In the rows, zero is written as 128.
One turn sends every row of this set to another row. A few are shown first. Where does it send the rows asked after them?
nogeg: [116 132 122 138 114 135 125 116 125 171 147 131 116 146 130 124 123 138
 125 111 100 135 146 141 172 103 157 125 122 128 129 155 131 142]
tife: [120 121 146 105 157 146 152 135 121 151 126  95 151 149 124 125 131 132
 121 107 130 163  84 128 121 156 113  96 132 140 110 151 113 123]
podo: [112 146 120 118 136 135 149 111 138 124 121 122  87 124  96 132 105 167
 130 108  97 126 117 145 136 142 141 124 143 139 164 121 123 135]
matim: [129 106 127 110 108 104 123  98 144 118 138 111 111 129 128 141 118 175
 107  88 112 130 110 143 116 166  90 110 133 141 120 106 114 144]
neluf: [131 124 109 130 112 124  90 142 111 155 126 101  85 141 134 133 136 150
 126 138 100 140 151 118 137 136 101 118 142 149 150 170 129 131]
vumod: [162 115 136 127  78 129 118 139 155 109 120 108 126 161 125 122 128 135
 125 118  77 143 117 121 102 121 128  93 125 120 120 136 141 125]
togor: [126 122 121 126 130 138 115 124 123 122 123  83 124 161 138 128 119 138
 144  76  95 133 114 148  97 121 174 121 117 125 131 123 133 147]
miro: [115 128 129 135 159 104 126 117 143 172 130 110 132 110 148 130 115 148
 142  97 158 118 139 148 122 128 122  85 119 114 160 133 130 137]
Tavod: [147 158 100 135 156 128 120 132 135 153 114 147 161 167 128 118 133 106
 138 109 136 128 129 131 139 128 144 122 130 137 143 143 140 113]
tir: [143 118 120 107 154 118 147 109 133  89 120  73 109 148 142 132 132 136
 141 137 116 131 100 132 146 114 127 133 157 139 136 147 123 141]
zavu: [160 114 127 132 141 103 145 105 132 145 107 142 159 171 156 140 155 121
 134 114 123 133 108 122 127 127  76 127 114 118 129 129 147 116]
Ropun: [159  82 120 128 107 108 124 133 164 136 132 103 136 177 139 130 138 133
 113 113 104 138 154 131  92 135 110 126 136 117 136 124 148 130]
Suguz: [138 102 131 106 130 111 145 149 166 123 133 105 134 131 138 143 120 149
 144 134 144 143 108 131  89 142  82 108 120 125 112 132 139 109]
Taf: [131 108 138 105 136 150 115 142 123 132 144 110 131 158 114 105 105 165
 113 115 114 153 122 103 134 158 121 146 145 136 134 112 125 144]
feg: [107  98 125 124 131 117 128 169 146 100 151 122 134 138 118 144 117 142
 129  93  99 153  85 146 141 134 124 104 125 124 133 119 139 146]
dum: [115 114 117 141 122 105 145 102 101 155 125 138  90 147 134 140 132 164
 149  87 124 137  89 144 124 130 102 123 137 108 135 162 115 111]
bub: [108 123 137 145 118 118 143 122  97 168 119 153 104 128 124 148 144 110
 120  99 109 140 120 116 100 121  96 114 121 122 151 135 151 120]
Fogu: [133 134 112 151 138 132  88 121 151 150 114 129 119 147 121 104 128 145
 136 150 136 132 104 145 117 130 124 107 120 159 159 125 121 104]
zekek: [136 134 116 110 106 103 149 110 150 119 130 117 135 151 142 160 106 127
 110  67 113 151 138 143 132 140 108 138 126 130 108 125 153 155]
Nem: [136 155 123 129 137 114 142 126 133 151  98 121 117 152 152 143 126 133
 143 116 108 131  61 146 103 107 127 108 103 132 150 116 125 135]
fafu: [127 111 123 132 133 120 141  95 141 106 121 125 110 147 112 135 132 135
 116 116 110 151 165 127 152 145  83 149 147 137 152 136 155 129]
Ren: [132 141 150 122  93 134 124 125 114  91 126  99 117 162 128 118 135 150
 112 101 100 136 116 113 107 137 154 118 119 122 110 134 130 128]
Gaf: [102 136 121 150 153 119 133 128 131 165 134 101 123 128 148 130 108 141
 131 111 174 144 141 142 143 126 101 138 115 131 149 141 129 149]
tafe: [106 121 147 127 133 113 152 132 134 102 140 106 142 142 150 138 125  92
 129 103 141 157 101 151 103 109 132 111 111 114 111 122 139 139]
Nutiz: [146 136 125 116 132 111 118 104 123 162 111 121 118 150 138 135 142 128
 124 143 138 132 165 136 117 145 123 125  94 132 131 180 111 128]
kuvo: [143 113 129 136 146 144 151  96 157 130 138  89 114 133 126 140 155 134
 102 135 100 123 106 144 115  99 125 130 121 125 142 139 133 105]
pofa: [144 149 117 154 120  96 138 120 142 145 118 122 143 131 151 135 146 132
 144  87 135 105 137 167 115 123 115  77 116 112 128 152 132 123]
rabu: [142 144 127 136 143  90  94 110 132 112 110 133 115 162 149 129 131 123
 131 133 166 136 142 138 125 134 129 129 148 126 136 120 111 122]
muf: [146 121 139  99 159 131 161 125 140 122 129 112 142 127 117 137 141 112
 123 141 102 110 131 100 131 122 125 116 145 139 138 118 151 135]
ger: [117 127 125 119 113  96 150 132 114 150 105 152 100 141 133 142 101 136
 171 112 125 149 117 109 142 124  95 123 146 127 133 139 156 147]
Bogul: [134 115 110 123 112  94 109 132 110 124 153 137 112 127 142 134 143 141
 140 109 111  89 167 135 128 124 134 116 139 111 142 138 130 133]
bog: [125 114 115 125 140 116 138 163 142 115 130  97 123 159 124 181 147 155
 125  81 116 134 118 138 111 151 113 129 104 131 105 148 148 122]
ribe: [144 128 101 129 141 114 142 108 131 131 120 105 101 169 108 137 149 111
 137  85  82 102 135 159 124 129 109 101 126 128 154 137 152 136]
Gol: [146 138  89 127 130 120 112 144 115 127 137 135 127 130 134 121 116 117
 157 135 123 116 127 154 121 118 119 135  95 124 143 163 102 137]
Fera: [127 117 109 148 159 106 123 145 124 165 129 101 139 128 146 130 126 115
 137 102 148 135 139 144 132 134  80  97 143 129 167 145 119 147]
tibep: [129 121 137 115 123 110 107 109 121 146 132 150 130 125 133  98 116 117
 126 151 123 148 131 140 146 132 135  96 121 125 160 152 103 152]
kopa: [105  99 164 116 131 108 134 127 152 130 126 108 124 157 126 157 145 148
  92 105 116 169 123 127 134 161 126  92 126 135 121 135 150 138]
Geli: [159 121 131 124  93 141 141 147 128 109 137 117 141 176 111 113 132 151
 118 111  94 138 122 106 134 143 117 135 132 126  99 141 120 125]
tegaz: [136 142 133 145 121 105 120 141 123 137 127 124 134 131 139 119 139 128
 100 133 152 146 142 125 137 152  58 102 147 135 140 143 128 134]
budu: [110 175 134 143 130 141 123 130 122 140 123 116 120 115 134 118  97 153
 141 110 147 146 105 148 154 122 118 109 108 139 126 142 126 144]
sabe: [121 131 103 120 115 135 129 127 126 143 130 102 139 137 121 133 125 129
 105  70  80 146  97 138 113 152 100 108 113 165 142 132 149 147]
Dav: [121 141 143 123 143 116 139 111 111 116 103 143 136 128 154 135 125 154
 118 131 134 163  91 107 124 145 108 144 138 135 152 118 112 126]

budu -> Taf
podo -> Dav
And these:
dum -> tir
matim -> rabu
kopa -> Nutiz
tafe -> nogeg
miro -> Ren

One turn sends every row of this set to another row. A few are shown first. Where does it send the rows asked after them?
zerak: [138 133 133 139 131 118 119 137 121 107 122 139 131  70 142]
Git: [145 147 142 105 130 116 142 122 116 153 127 132 122 128 170]
nire: [ 95 130 122 132 107 119 112 159 133 119 115 121 134 145 124]
bofal: [127 108 123 144 132 118 141 129 127 142 112 160  94 158 146]
vir: [122 125 117 154 124 137  98 136 128 125 136 136 114 124 181]
depo: [146 132 149 141 138 100 134 152 100  96 123 132 134 105 144]
leba: [130 123 135 136 130 166 137 140 116 162 122 131 102 106 108]
vuk: [ 99  94 146 144 142 124 107 150 119 160  96 106 106 116 137]
Piv: [128 128 130 138 146 128  97 140  95 156 157 109 126 107 112]
todeb: [117 124 138 135 154  91 100 130 126 135 149 110 109 148 155]
Taga: [120 114 137 139 164 139 121 167  94 143 114 135 120 148 120]
guge: [126 141 105 137 121 133 118 122  81 120 146 129  93 127 151]
Guvuk: [136 134 109 118 154 100 103 162 101 118 104 116  80 112 125]
pevib: [104 129 124 128 111 113 125 103 132 164 128 127  97 102 142]
Vegi: [148 137 148 132 119 124 131 160 118 112 106 162 123 100 145]
bagit: [117 107 119 147 124 105 148 119 133 129 117 126 151 131 139]
vos: [149 133 106 117 124  93 116 151 116 136 109 118  92 102 101]
Repun: [150 139 114 106 158 130 139 115 145 132 120 135 117 130 123]
Rop: [138 121 110 139 124 113 127 167 117 114  99 118  75 117 110]
Luri: [161 100 150 141 147 122 128 131 132 164 122 107 100 127 124]
goni: [143 106 129 146 131 115  98 137  83 177 118 138  96 118 142]

todeb -> pevib
vuk -> goni
And these:
Git -> bagit
Guvuk -> vos
depo -> zerak
Piv -> leba
guge -> Repun

One turn sends every row of this set to another row. A few are shown first. Where does it send the rows asked after them?
Fege: [176 123 127 121 117 124 147 129  99 118 115 136 147 149 145 144 119 142
 134 150 126 113]
kapef: [176 120 124 121 117 148 134 100 121 110 129 139 118 158 115 152 119 138
 140 133 136  96]
toret: [127  99 130 120 120 168 136 117 126 122 125 113 181 115 138 143 155 108
 188 112 140 114]
faran: [101 120 133 108 124 163 153 124 147 135 111 118 172 114 134 120 152 116
 162 104 136 109]
Kib: [139 139 155 120 158 128 101 135 126 119 136 137 134 130 100 159 161 130
 130  96 124 111]
ges: [103  96 148 151 134 138 100 154 127 136 126 110 140 109 113 142 165 151
 154 126 164 105]
gire: [111 122 166 164 146 137 128 158 133 130 144 116 134 121  97 145 160 120
 154 112 146 120]
Gafe: [138 119 157 149 124 139  91 127 137 120 133 123 128  98 122 113 142 110
 135 123 151 118]
lako: [129 125 129 125  97 162 159 116 143 122 118 126 105 135 136 128 138 134
 171 113 165 139]
lono: [128 105 135 111 135 163 142 130 131 127 123 102 158 117 148 139 142 100
 191 107 131 106]
gogi: [154 106 133 144 121 135 143 116 105 108 111 143 102 115 119 140 127 152
 160 144 110  76]
tez: [158 138 155 112 154 128  93 131 121 123 126 131 137 126 126 142 165 143
 133  97 129 128]
Buka: [127 105 129 133  98 134 155 151 103 120 111 121 142 119 162 140 134 129
 175 146 160 133]
Vesif: [159 109 139 153 125 130 163 132  90 114 106 137 127 126 134 143 150 169
 172 143 108 106]
rosu: [135 113 128 127  93 146 139 125 123 107 124 129 110 112 144 135 108  99
 164 138 156 111]
Fure: [147 121 146 114 146 124  75 130 115 119 126 136 146 113 123 151 157 138
 127 113 132 104]
kile: [143 104 128 154 109 148 149 107 107 111 110 153 127 125 102 147 156 177
 160 139 123  93]
Niber: [154 119 133 136 118 145 155 109 120 120  98 140 103 127 130 120 149 182
 157 128 116 102]
mitam: [107 111 131 102 131 166 143 122 146 130 116 109 149 114 137 127 139 107
 175 103 135  93]
zib: [144 106 113 116 112 136 138 125 106 125 106 137 151 150 125 155 138 178
 131 151 148  94]
doriv: [135 127 151 117 156 112 100 155 106 126 124 131 158 120 124 157 164 143
 130 114 125 112]
pagub: [140 127 162 155 136 152 113 130 143 132 137 115 127 122 116 120 168 135
 154 101 157 147]
lop: [111 112 134 122 116 161 150 121 132 123 122 126 193 110 126 132 154 102
 164 114 133 111]
mar: [163 131 128 118 132 148 164 124 125 128 121 129 120 177 118 154 142 166
 148 119 136 116]
Bebef: [142 131 143 153 121 132 176 121 113 112 111 155 119 126 106 133 142 153
 146 135 101  99]
dulig: [125 114 158 146 136 120 106 164 117 135 121 109 145 100 147 115 150 131
 143 135 149 124]
zevin: [129 125 147 118 154 131  97 140 121 128 123 132 146 129 105 162 176 159
 137 101 138 111]
lotes: [ 96  97 120 138  92 153 151 134 119 118 117 134 144 123 117 160 143 141
 168 140 176 111]
dap: [102 133 139 143 108 146 186 143 131 118 127 135 128 135 112 150 135 116
 163 123 151 129]
Lupam: [131 124 126 124 131 130 168 139 115 123 123 139 136 161 101 169 124 151
 132 139 130  85]

Bebef -> Niber
zib -> Lupam
And these:
lako -> rosu
doriv -> zevin
lono -> toret
pagub -> Gafe

One turn sends every row of this set to another row. A few are shown first. Where does it send the rows asked after them?
zudel: [133 103  76 137 114 118 168 120 105 159 123 146 165]
Gaz: [ 96 116 112 129 131 135 168 114 111 150 102 143 130]
rekuf: [134 108  78 153 105 127 185 120 102 159 118 139 170]
zita: [141  81  77 152 117 150 160 156 131 168 114  76 134]
Gegu: [113 113 102 146 126 119 165 108 102 146 104 146 162]
Noli: [111 104  96 135 119 139 182 142 125 185 127 133 109]
Pez: [ 98 137 107 142 148 130 158 144 153 154  87  88 150]
num: [109 129 104 141 120 121 185 116 111 149  96 143 165]
mumob: [149 106  71 153 101 154 165 146 127 141 108  85 170]
nevu: [120 111  95 128 116 140 173 132 122 178 128 136 105]
Fele: [139 109  59 155 104 148 169 141 127 146 103  79 173]
zotu: [145 104  65 154 107 149 165 141 122 147 104  80 175]
tero: [144  83  85 155 116 151 161 160 135 161 114  80 128]
Sis: [118 137  86 145 125 137 163 132 135 137  89  89 186]
lolu: [120 128 107 140 123 115 173 112 107 148  98 146 154]
volak: [ 94 124 115 130 131 131 185 127 126 165 102 140 125]
nifi: [105 104 101 147 142 141 154 165 149 167 104  88 117]
repug: [134  84  74 156 117 153 154 162 132 164 118  82 130]
robuv: [116 136  81 150 126 135 159 135 131 132  90  94 187]
fati: [113 139  80 149 123 132 167 132 137 139  90  88 184]
Talad: [100 117 109 117 133 127 172 121 114 156 105 144 128]
darun: [105 103 103 149 143 142 156 165 148 169 106  84 116]
dip: [107 126 117 127 128 130 175 120 118 161 104 142 121]
gaded: [ 94 133 104 147 146 124 163 146 153 152  85  87 146]
Tev: [135  83  77 157 119 153 157 163 131 165 119  79 132]
Ninos: [110 100  99 151 137 134 163 159 149 169  99  80 115]
Zilol: [143 105  76 142 103 132 170 129 114 178 137 138 132]
vaber: [131 104  77 154 112 120 162 116 106 164 131 142 165]
nogo: [ 94 136 108 147 147 134 158 148 148 148  90  92 152]
bes: [110 103  92 115 122 135 171 132 118 175 125 142 112]
gogo: [136  84  72 154 113 148 166 156 131 165 109  74 133]
tirus: [130  95  73 129 109 131 167 132 112 177 140 140 136]
fudip: [126 103  73 139 107 138 163 128 119 179 145 138 134]
Vuge: [124 141  85 148 119 140 163 138 139 133  95  95 186]
visoz: [140 105  60 157 107 150 159 145 119 143 110  86 176]
pifo: [138 104  64 160 109 152 161 145 120 146 112  84 176]
Baz: [106 140 110 146 142 128 159 150 157 150  91  95 154]
nopip: [112 102 100 143 143 138 157 162 153 171 104  81 120]
Merud: [142 115  80 149 106 119 172 115 104 159 121 143 163]
Gal: [136  93  72 149 102 134 180 136 112 181 136 133 135]
med: [ 93 136 107 143 147 130 155 147 147 147  86  96 151]
lun: [115 135  86 152 125 139 161 137 129 134  94  92 189]
Folu: [102 109  96 124 119 148 165 127 119 173 127 137 109]
tani: [113 115  99 130 125 115 170 114 105 148 102 148 161]
Gam: [116 105 111 149 140 135 155 165 153 162 104  86 120]

vaber -> Gegu
gaded -> Ninos
And these:
tero -> mumob
zita -> zotu
dip -> nevu
zudel -> tani
num -> volak

